One turn moves every row onto another: examples first, then more rows asked:
j50: [ 36  29 -13  -9 -14 -20   3  -8 -40   0 -19 -18  -9  -2 -20 -20 -27 -17
   1]
j90: [ -2   0  11   0  32  -3 -13 -11  -8  32 -31   5 -22   6 -15 -12  24  28
   4]
j324: [-22 -26   9  -3 -11 -48 -23  -3 -32 -15  17 -23   6  -5  -4 -27  -1  20
   0]
j124: [-21 -10  28  -8  17  34   5  11  20 -21 -24  15 -26  15   0 -23  17   3
  -8]
j159: [-21  33  12 -15  -5  11  18   1  22  -7 -40  -3  18  18 -12 -26  -7  27
  -4]
j191: [ 20  34 -11   6  -4 -31  14   2 -10 -18   9   1  13  -1  40  31 -31 -10
  21]
j923: [ 18 -16  28  21 -33  18  -3   3 -10   9  13  -9  22  34  11 -31   9  -2
 -19]
j477: [-14  25 -24  22   6 -22   9 -16  19  -7   8  25  40   2  16  15  -9 -10
  18]
j989: [ 31   9  24  -6  10  23   3   6   6 -28 -23  -2 -14  35  14 -26  26  23
 -14]
j462: [-11  34  -9  29  13  -1  13 -18   9  -6   9  31  29 -13  21  18 -14  -8
  14]
j363: [ 43   9  -2  25  -3 -13  -9  10  14 -24 -31  11  34 -14  13 -12  33   6
  13]
j333: [ 46  -7 -24   5 -57   2   9  -3 -14   2  25 -27   5  -1   5   0  -3   1
   6]
j815: [ 10 -33  14 -10   7   4 -28  13  28 -11  20  -8 -19   4  -4   5  24 -30
 -18]
j185: [ 25  -4  -7   0 -13  -4  27 -33 -29  -7 -21  15  21  40 -12 -12  11  19
 -20]
j230: [ -5   5 -17  21  18 -28   3 -12 -22  15  14  26  -5 -11  13  29 -21 -13
  27]
j669: [  6   1 -30 -17 -48  -6 -12 -38  -3 -25   7   4  29  -4  11   5   1  35
  12]
j878: [-20  -5   4 -46  -9  -3  28  -2  -2 -38 -19   1 -19   5  -9  16 -20 -26
 -16]
j615: [  1 -23  -1 -13  -5 -52 -22  12 -10 -49  15 -21   8 -10  -1 -10   1  29
  -2]
j59: [  3 -26 -16  42   5 -12  -9 -10  10  28 -10   4  -7 -27 -12   4  13  17
  29]
j550: [-15 -32 -16  -5 -28  -3 -26 -28  -8  -5   9  21   3 -29  17  19  14  26
  27]
j813: [  6   6  18 -21  12  23   9  -3 -20  -7 -17  -5 -46  31 -12 -27  -8   6
 -16]
j664: [-29 -28   4   2 -16 -36  -7  11 -12 -41  10  -3  25  -9 -11 -26 -12  33
   1]
j893: [  6  -8  17 -25  -6  22  13  16 -21 -14  -5  -4 -44  19 -25 -22 -16   8
 -23]
j603: [-32 -11   8   6   0   2   0  16   3  -5 -28  19  -7 -42 -13  -7 -12 -34
  21]
j564: [ 24  45  -9  12  11 -14  12 -11  -5 -19  11  11  12 -10  32  30 -23  -6
  11]
j861: [  8  27 -30  13 -34 -11  14 -13  32  -8 -14 -27  31   0 -12 -13 -15  14
   9]
j17: [  2 -35  30   1   6  -6   0  -1  -6 -10 -24  12  -5  -1  36  17  46  -8
   4]
j841: [ -4 -33 -25   1 -40  12  11   5  -2   4  27  -2 -19 -28 -20  10 -18 -17
  13]
j528: [ -2  29  -7  19  22 -12   4 -21 -20  11  16  18  -5 -17  20  26 -21 -18
  15]
j453: [ 31   3  25  -3 -14  19   2   9  -1 -17 -11 -12   0  35   7 -35  29  24
 -25]
j156: [ 14 -28 -21  15 -39   9  -3   5  35 -10  20  -5  17 -22   8   9  30  -7
  13]
j549: [ 18  15  28 -26  12  -1   5  32   0 -21 -38 -11 -32  -6  14  12  -8  27
   8]
j99: [ 23 -24   6  -7 -18  19  14  26  -2 -33  15  12 -13  16 -31  -3 -38   0
 -22]
j993: [-17 -25  26 -10  11  26  -9  18  27 -16  -9   8 -24   4  -7 -19  33   0
 -16]
j836: [ 14   3   1   0 -24 -15   8  23  -2  -9 -12 -34 -31 -33  15  22 -35   0
  28]
j814: [ -7  -8 -16 -36 -45  -8 -12 -21 -21 -25  10  -6 -14 -25  18  24 -23  15
  20]

j993 -> j893
j815 -> j99
Where do these go?
j191 -> j477
j17 -> j878
j156 -> j841
j462 -> j528
j124 -> j813
j836 -> j861
j363 -> j603
j814 -> j669
j90 -> j549
j664 -> j324

One turn moves every row onto another: examples first, then more rows asked:
j947: [ 25  -2 -23  -6  45  -6  26 -12   6  31 -12   0 -12]
j566: [-42  32 -27  -9  13 -10  41  -4  -7   9  14  10  13]
j51: [ 21 -10 -44   2 -10   8   7  12  12   9  26  38  28]
j633: [ 13  23   1 -13  22  20  41   7  -4 -24  28 -13   8]
j904: [-22 -20 -12  20   8 -14 -25 -20   1 -16  31  23  -5]
j501: [-24 -12 -37 -21 -21  10  25   2 -16  12  -9  28 -12]
j890: [ 15  20  -7 -33 -18   2  12 -14  26   6  33  -6 -26]
j234: [ 25  31 -15  -8  15  10  22 -24 -28 -33  11  -8 -17]
j357: [  4  32  -8 -17  -2 -18  36  20  23 -33   8  -7  22]
j120: [-37 -17  -5  20 -13 -35   6  -1   6  20  -6  15  10]
j734: [ 31 -11 -11  19 -27  11 -16 -37  -8  11   4  18  23]
j880: [ 17 -32 -25 -25 -24   9  17  -6  -9 -15  24  -8  -5]
j680: [ 28  20  13  -7  -3   5 -12  27 -20 -26   3  32   3]
j571: [ -2  29 -13 -13  48  26  27  -8   7  10 -13  15   2]
j508: [  4  14 -15   7  11   3  32 -58  -1 -13  -2 -20   6]
j944: [ -5 -27 -15 -14  26 -27   4  15  -7  -1 -33  22  16]
j826: [ 41   5 -13  -6  -4 -17  36  14  31   8 -23  19   3]
j157: [ 18   5  -8  25  36 -27 -25  -2  21 -16  16  20 -10]
j482: [-19   6 -31  22  -6 -15  -9 -35  12  29 -19   8  29]
j224: [-15  16 -36  -4  15 -23  34 -23  -9   0   8 -37  11]
j945: [-12  45  16  11  17  -1 -23  -1   0  20   8  19  25]
j992: [-10  29   6   1 -24 -24 -36  -1  -2 -10   9  -4  30]
j149: [ 27   4  -7   0  20   4 -31 -10 -26   3 -35  15  -6]
j252: [  4  23   2  28  13  15 -33  -4  12  19 -26   2   6]
j236: [ 14   1 -26 -14 -36 -33  25 -16 -15 -23  16 -10  18]
j790: [ 15  22 -14   8   1   4 -11  48  22  -4  11  26  -8]
j703: [ -9  11   9 -32  11 -24  19 -25   9  22   2  -8 -32]
j405: [ 10   7   9  24 -36 -11 -25  -2 -31   4  11   9   7]

j501 -> j51
j357 -> j149
j947 -> j120
Where do these go?
j571 -> j482
j633 -> j252
j945 -> j508
j904 -> j890

